which system made each run
path 1, Popop (6 x 28)
[[-19 -46  12  25  28  11 -41  27 -20   2  14   5  -6  33   4  20  16  -7
   -7  11  14   7  21   5  64  24  39 -41]
 [-53 -42   5   8  14  12  -9  15 -12  12  11  -5   5  20  38  25 -23  13
   -4  19  -7  16   9  21  25  13  22 -44]
 [-64 -14  -4  -9 -12   6  29  -2  -3  16  -4 -11  19  -3  29  18 -39  15
    7   7 -28  19 -14  23 -17  -1   2 -20]
 [-37  23  -5 -18 -28   5  40 -20   5  13 -13 -12  21 -25   1   6 -32   2
   20 -11 -29  16 -26  12 -39 -21 -12   5]
 [ 20  47  -6 -23 -22   2  18 -28   2   5 -13  -5   4 -37 -21 -11  -5  -9
   23 -19 -14  11 -17  -4 -35 -32  -7  10]
 [ 63  42  -7 -18  -2  -2  -6 -23  -4  -6  -1  12 -16 -26 -20 -20   8  -8
   11 -13   8  -3   0 -12 -17 -27  -4   4]]
path 2, buv (6 x 28)
[[-61 -37  14  18   6  15 -15  20 -15  13   0 -13  13  21   4  27   0 -11
    9   3  -2  24   1  13  46  16  32 -37]
 [-66 -30   6  29  -2 -18  27  20  14   6 -19 -33  20  20   1  12  -3   3
   -3  -5 -14  -5 -22  -3  15  32 -14  42]
 [ -2   7  -7  11  -1 -28  34  -3  24  -8 -17 -22   4   0   2 -15  -4  13
  -10  -8  -3 -23 -18 -12 -23   9 -43  66]
 [ 55  30 -11 -11   1 -12   6 -18   3 -12   0   9 -14 -17   0 -21   0   9
   -5  -3   6 -15   2 -12 -29 -16 -23  25]
 [ 50  18  -5 -17   9  11 -23 -14 -19  -3  13  23 -16 -16  -2  -9   1   2
    3   3   9   8  13  -2  -1 -26  22 -39]
 [ -1 -11   7  -1  10  16 -25   5 -22   9  11  10  -2  -1   0  12   2  -5
    7   3   3  20  10   5  28  -7  38 -52]]
path 3, kedig (6 x 28)
[[ 33  33  -1   4  -5  -7  -4 -11   4  -5 -13  -8  -6 -16 -40 -13  26 -20
   19 -23   7  -3  -9 -18   4 -10  -3  27]
 [ -9  26  -2   4 -17  -9  22 -11  11   4 -20 -20  11 -16 -25  -3   5 -15
   18 -24  -9   1 -23 -10 -12  -8 -15  37]
 [-43   7  -2   0 -18  -3  32  -2   9   9 -17 -18  22 -10  -5   6 -15  -2
   14 -13 -21  10 -25   5 -15  -2  -9  18]
 [-51 -18   3   0  -4   6  16   4  -2  12  -5 -12  16   5  13  16 -19   4
    8   1 -16  13 -12  10   2   5   8 -11]
 [-34 -32   6   9  14   6  -8  15  -8   5   5  -4   1  16  22  15 -10   8
   -3  10  -2   9   6  11  25  11  14 -25]
 [  1 -32   5  11  24  -1 -17  15 -11  -4  14   6  -8  22  19   6   0  10
  -14  17  10  -4  18   3  28  18  13 -17]]
path 4, gamuf (6 x 28)
[[ 55  56  -6 -19 -14  -6  10 -26   3  -4 -12   2  -7 -39 -29 -22   7 -10
   17 -24  -1  -1 -13 -17 -30 -30  -9  23]
 [ 41  37 -12 -36  -7   5  13 -29  -4   1   7  17 -10 -38  21 -13 -31  16
    6   3 -11   7   1   8 -51 -39 -12 -18]
 [ 13  -8  -7 -25  11  14  -4 -10 -17   2  25  26 -14  -8  41   0 -32  27
   -9  22  -7   8  13  19 -16 -22  14 -54]
 [-12 -29   4   1  20  16 -28   8 -22   7  20  12  -7  15  25  16  -9   6
   -4  19   5  13  19  14  31   6  33 -59]
 [-34 -26  16  19  10  10 -25  19 -14   9   0  -8   4  18  -9  19  14 -15
    8  -6   7  16   5   1  51  17  36 -27]
 [-43  -8  14  20  -5  -3   3  15   2   9 -18 -24  17   7 -30  10  17 -22
   18 -19  -5   8 -20  -9  29  18  12  17]]

runs to name
path 5 (4 x 28)
[[ 12  36  -5 -31 -19  13  14 -28  -8  11  -1   7   0 -36   7  -4 -26   4
   19  -6 -19  19 -11  11 -39 -39   1 -26]
 [-18 -10  -7 -19   2   9  12  -9 -11   8  10   7   0  -8  42   6 -42  27
   -5  18 -18  11  -2  23 -21 -15   5 -38]
 [-27 -40   1   7  18   6  -9  17 -13   2  13   2   0  22  37  16 -20  20
  -11  20   2   4  13  11  23  12  13 -32]
 [-25 -36  13  28  20  -2 -18  25  -6   1  -2  -9   0  28  -4  13  15  -6
   -3   0  11   0   5  -5  50  28  19  -4]]
 => gamuf
path 6 (4 x 28)
[[-53 -21   2  -2  -3  13   8   3  -9  17   3  -4  12   3  23  20 -30   8
    9   9 -20  22  -6  21   4  -3  19 -39]
 [-61 -40   4  19   9  -2   8  19   5   8  -2 -20  14  23  19  18 -17   7
   -6   8  -9   5  -7   9  23  24   3  -1]
 [-37 -35   7  31  13 -18   8  24  11  -4 -10 -22   7  27  -2   5   9   1
   -9  -2   4 -10  -9  -9  31  33  -8  38]
 [  1  -5   2  25   4 -23   8  11  15  -9 -16 -18  -1  12 -15  -8  20  -7
   -3 -13  10 -17  -9 -21  12  21 -23  54]]
 => gamuf
path 7 (4 x 28)
[[ 11  37  -2   6 -15 -13  17 -12  11  -3 -24 -17   5 -18 -45 -11  18 -22
   21 -28  -2   0 -24 -19  -8  -6 -12  47]
 [ 21  36 -13 -20 -15 -12  34 -24  13  -1 -13  -6   0 -29   5 -17 -20  12
    7 -11 -13  -8 -15  -1 -48 -25 -32  30]
 [ 27   8 -15 -20   9  -6  15 -14   0  -7  15  12 -14  -9  40 -11 -34  32
  -14  15  -5 -12   4  10 -37 -17 -18  -7]
 [ 27 -17  -5  -5  24   4 -19   4 -17  -6  25  22 -17   9  29  -2 -12  21
  -16  21  10  -5  22  10  10  -3  13 -37]]
 => gamuf
path 8 (4 x 28)
[[ 14 -26   3   2  27   7 -30  10 -20  -4  22  19 -15  16  22   5  -3  13
  -12  20  13   1  24   8  27   5  24 -44]
 [-25 -35  -3   4  19  -3   7  10  -5  -1  14   0  -1  20  44   5 -30  29
  -20  24  -7  -7   6  13   2  13  -5 -12]
 [-46 -16  -3   7  -5 -12  33   8  11   5  -9 -19  15   7  19   4 -24  17
   -4   2 -17  -4 -16   6 -13  13 -18  25]
 [-31  11   1   3 -17  -2  22  -4   7   9 -19 -17  19 -12 -17   4  -2 -14
   17 -16 -15   7 -24  -3  -8  -2  -4  23]]
 => Popop
path 9 (4 x 28)
[[ 26  34   1  -8 -11  11 -11 -16 -11   6  -7   1  -4 -27 -30  -3  16 -24
   26 -23   0  15  -8 -10   3 -24  18 -11]
 [ 13   8  11   7   3   8 -26   3 -11   2  -3  -1  -1  -4 -39  -1  31 -27
   17 -15  10  12   1 -12  39  -3  33 -14]
 [ -3 -18  13  22  15  -3 -23  21  -5  -2  -1  -5   0  19 -22   3  27 -16
    1  -6  14   1   4 -12  49  20  18   2]
 [ -4 -29   4  23  18 -13  -7  21   1  -9   2  -7  -5  26   4  -2  12   6
  -15   5  12 -14   6  -9  29  28  -6  20]]
 => buv
path 10 (4 x 28)
[[-81 -10 -10  -4 -21  -4  63  -9  10  13 -13 -22  29  -6  35  17 -54  29
    3   4 -39   7 -31  20 -46   8 -26  17]
 [-44 -50  -6  20  20 -22  34  18  16  -7   4 -17   3  31  59   2 -38  48
  -39  25  -9 -28  -2   9 -14  35 -40  37]
 [ 13 -45   5  36  33 -26 -13  29  12 -21   8   0 -14  40  14 -13  19  21
  -40  18  24 -34  16 -14  30  44 -21  37]
 [ 55   5   6  22  17 -11 -34  10   3 -15  -2   5 -18  14 -38 -18  50 -21
   -6 -13  32 -19  12 -25  36  13   1  31]]
 => gamuf
path 11 (4 x 28)
[[ 12  17   6  13  -4  -7  -9   0   1   0 -16 -11   2  -6 -41  -4  31 -28
   19 -25  11   3  -9 -19  21   2   8  22]
 [  8  33  -6  -9 -17  -4  20 -19   6   3 -16  -8   4 -26 -18  -7  -2  -7
   17 -20  -8   4 -18  -6 -23 -19  -9  22]
 [ 10  16 -10 -17  -5  -5  23 -17   4   1   1   0  -2 -16  23  -9 -27  20
   -1   3 -13  -1  -5   7 -36 -16 -18   5]
 [ 11 -14  -7  -8  16  -3   3  -2  -6  -2  15  11  -8   2  32  -5 -25  27
  -20  20  -4  -8   7   9  -9  -2  -6 -15]]
 => gamuf
path 12 (4 x 28)
[[ 14  -8   8  25  14 -10 -21  18   0  -9  -6  -9  -6  16 -29  -1  34 -18
    1  -9  18 -10   3 -21  40  21   8  23]
 [ 22  25   0   5  -5  -8  -2  -8   3  -3 -14  -8  -1 -13 -37  -9  24 -22
   16 -22   7   0 -10 -17   5  -9  -1  25]
 [ 19  34  -6 -14 -11  -4  16 -23   3   4  -8  -2  -1 -24  -8  -9  -7  -1
   12 -14  -5   2 -13   0 -29 -24 -12  10]
 [ 14  11  -9 -18   0  -1  15 -15  -3  -2   4   8  -4 -14  23  -6 -27  20
   -3   6 -10   2   0   9 -29 -22  -9 -10]]
 => gamuf
